Each row is where one point has got to under a steady rotation. How many ticks took it there?
The counts run from 0 to 689.
88  95  60  102  87  111  112  111  67  104  77  93  120  89  102  85  81  99  83  84  72  75  94  98  112  102  100  92  104  96  111  111  100  101  111  102  96  89  95  107  103  107  93  97  99  105  108  116  97  103  86  107  88
124
88  97  67  99  84  103  104  127  74  96  89  92  115  101  93  82  102  98  97  100  97  96  94  90  86  117  102  95  92  91  101  99  97  107  129  114  81  83  94  112  127  104  115  103  102  95  99  103  88  102  104  106  90
42
99  119  93  114  119  111  107  100  89  112  82  79  105  102  108  96  113  119  94  86  84  98  109  91  131  95  104  80  87  81  95  103  103  118  89  112  94  102  98  104  85  101  123  112  109  103  106  90  97  93  78  102  76
17
110  118  103  96  107  100  91  94  94  75  84  99  126  107  106  96  109  94  85  112  99  109  110  94  97  111  114  87  98  76  122  90  101  93  118  114  85  122  110  116  102  100  100  132  101  85  81  108  93  97  98  112  90
150
103  104  84  103  121  96  104  112  106  89  92  99  115  113  83  76  110  106  93  111  80  77  111  97  115  107  100  97  109  87  98  86  101  106  103  111  89  114  88  95  96  89  97  110  89  72  104  87  77  113  85  133  98
56
102  104  80  99  96  113  105  103  89  92  99  97  116  96  101  94  109  107  97  82  97  80  106  96  115  119  104  95  91  81  106  81  112  119  110  107  69  100  105  92  92  99  125  111  95  99  87  108  102  100  52  99  100
556
100  108  81  102  103  108  105  110  105  109  101  95  115  116  96  72  109  118  97  105  100  77  107  84  122  102  95  99  107  90  101  82  112  116  99  124  85  113  95  92  89  95  125  130  102  89  95  111  98  111  75  111  99
256
93  111  66  112  120  118  106  109  78  90  72  93  108  108  105  76  92  100  103  85  88  97  103  86  108  88  102  86  85  103  94  104  96  107  97  110  94  112  101  95  90  100  98  132  102  99  104  91  95  99  98  96  72
466
97  103  75  115  106  115  96  111  91  91  90  80  115  105  97  103  117  102  102  84  78  88  116  101  108  111  99  95  81  88  95  84  103  119  130  99  77  109  93  96  94  96  117  102  94  92  98  96  100  98  68  105  84
551
111  116  72  84  114  93  121  101  97  87  86  116  97  102  103  81  101  115  85  111  98  107  89  81  108  97  108  97  104  77  112  106  92  93  78  120  92  92  113  100  116  101  110  130  117  97  104  94  78  115  107  105  95
378
91  86  98  101  110  90  106  125  91  106  89  97  122  114  94  78  122  109  83  115  78  99  101  85  109  92  101  100  108  83  90  85  107  89  102  107  92  105  95  119  98  105  100  121  99  69  102  99  94  101  105  120  86
199
84  97  90  81  85  97  126  115  76  93  84  98  113  88  97  88  110  105  88  76  96  84  106  91  117  94  102  101  101  85  112  99  102  99  79  105  89  98  111  116  92  111  104  129  94  93  86  111  113  99  81  88  91
418
110  98  98  104  86  104  88  93  84  91  73  103  127  112  103  98  87  101  81  104  75  80  108  94  116  111  98  94  106  85  108  87  101  105  110  109  80  103  97  87  83  101  97  120  102  106  116  108  98  115  72  100  88
65
100  99  95  96  97  100  99  101  85  75  90  90  135  99  94  100  104  92  89  98  91  85  109  111  100  113  103  91  99  84  116  92  103  101  125  103  79  116  105  109  103  101  92  122  85  78  79  107  95  103  78  114  88
352
101  113  93  92  108  94  120  92  85  96  71  99  115  95  98  80  88  110  98  102  105  89  95  91  123  92  95  89  108  91  117  120  104  94  78  120  95  93  101  108  88  104  91  125  100  101  118  103  100  106  99  107  68
75
105  115  99  112  108  112  88  105  95  110  88  91  117  112  100  89  100  116  81  117  79  95  106  89  120  112  101  74  99  77  101  99  105  120  123  113  92  100  84  109  110  89  128  102  111  104  110  96  81  107  90  122  92
447
122  121  71  115  113  119  88  81  105  93  97  95  123  107  110  97  99  117  86  105  79  83  110  101  111  106  94  92  100  87  122  95  106  108  122  103  96  117  93  94  95  95  109  108  105  108  92  107  89  108  73  116  90
453
119  110  73  104  103  109  104  91  102  96  99  98  112  96  113  107  110  127  77  87  79  87  115  106  115  96  87  95  100  77  124  111  105  100  113  97  100  95  107  88  92  100  116  106  109  114  99  104  93  110  71  109  90
311
109  105  93  109  110  102  87  105  88  112  80  97  117  111  112  104  120  109  75  115  71  106  104  88  110  115  100  88  110  66  106  90  97  100  117  103  89  96  96  116  103  109  116  90  120  97  120  98  88  107  103  115  82
1
91  111  80  82  107  92  136  105  90  91  92  87  100  83  91  97  119  102  96  74  98  74  96  92  120  105  95  99  108  86  119  109  99  101  76  102  96  87  102  114  91  104  109  98  91  90  103  99  97  102  80  101  85
420
98  128  108  101  110  104  105  99  101  89  87  80  123  106  93  86  107  113  102  103  102  85  119  102  112  96  85  86  92  90  116  107  107  110  108  114  98  106  93  106  94  94  111  134  90  92  101  90  92  98  91  125  80
157
101  108  88  95  103  96  108  106  105  102  108  87  119  103  93  86  115  111  83  109  87  70  106  98  115  108  94  95  127  85  117  95  107  106  109  107  101  101  90  111  101  94  117  104  89  81  95  108  85  112  83  132  100
643
115  117  63  99  124  93  117  107  99  99  88  102  98  104  95  83  110  113  92  115  98  105  90  84  100  96  95  90  101  83  105  114  89  94  91  114  96  85  94  95  116  98  107  105  116  101  118  85  74  114  123  119  81
383
99  87  74  98  100  109  118  113  102  95  119  109  119  88  102  84  112  124  87  86  93  82  101  109  113  81  92  107  94  80  112  112  113  95  106  102  96  97  110  103  99  102  103  122  83  88  81  113  93  109  74  120  91
112
120  110  65  103  110  105  90  100  104  95  100  99  116  126  112  101  129  113  91  107  89  100  118  86  98  104  90  116  109  83  110  85  99  95  117  103  82  108  99  93  92  108  115  115  120  95  104  103  97  109  97  109  90
393
99  112  74  76  95  94  121  110  92  85  87  93  102  108  94  81  120  98  106  96  118  89  100  74  107  114  95  113  104  95  109  91  102  102  92  121  74  92  107  107  97  110  118  123  108  86  100  102  106  108  100  90  88
479
87  108  80  91  81  92  111  116  69  80  75  90  117  86  96  103  105  93  75  88  77  87  107  96  95  108  105  93  108  96  114  110  88  104  122  93  95  80  99  117  120  96  100  108  96  95  112  96  95  103  103  97  88
429
86  107  81  114  121  111  100  115  88  96  94  80  114  109  93  88  125  107  102  88  82  100  113  101  104  99  106  90  76  89  88  90  103  111  116  104  90  114  95  109  98  95  110  120  98  78  88  86  92  90  88  115  80
547
99  137  74  88  110  94  119  101  102  82  94  92  99  100  102  97  122  114  78  92  99  99  112  77  106  106  108  92  105  89  122  104  92  110  100  111  101  97  106  106  115  88  130  116  114  91  87  88  87  98  102  101  107
235
98  104  70  113  117  112  105  110  96  106  88  81  106  104  88  75  102  105  105  93  84  68  97  96  119  102  89  97  98  91  96  98  107  110  102  110  88  102  86  92  80  97  100  103  95  93  115  98  90  110  72  118  80
262
97  78  83  113  114  108  100  125  81  109  83  97  124  108  101  86  114  111  98  91  80  105  102  94  111  90  99  99  80  78  74  93  108  92  106  107  83  105  108  107  85  111  99  118  99  92  103  97  105  91  89  112  68
406
97  122  64  103  122  103  120  103  87  104  83  92  100  98  106  83  105  117  82  101  91  104  87  88  114  87  104  86  105  80  115  118  90  91  85  105  109  90  97  119  103  106  101  100  114  96  108  94  79  97  117  114  82
525
104  105  98  105  107  97  106  111  93  93  94  95  125  101  102  97  114  129  85  104  80  99  120  111  105  83  87  88  88  77  99  118  104  94  122  105  108  94  98  104  101  92  104  126  95  97  108  80  88  105  95  129  74
303
100  91  69  106  95  113  104  104  78  96  77  89  123  98  96  79  88  95  113  93  88  69  97  97  112  109  88  99  97  99  110  102  106  102  111  111  81  97  96  92  84  106  91  107  94  104  112  111  102  106  81  108  76
266
109  111  108  105  119  93  108  112  103  104  92  102  108  105  97  98  124  130  85  107  87  108  112  96  120  100  104  87  91  64  97  103  98  100  104  113  96  97  103  111  106  93  119  113  104  91  109  78  86  110  88  126  84
301
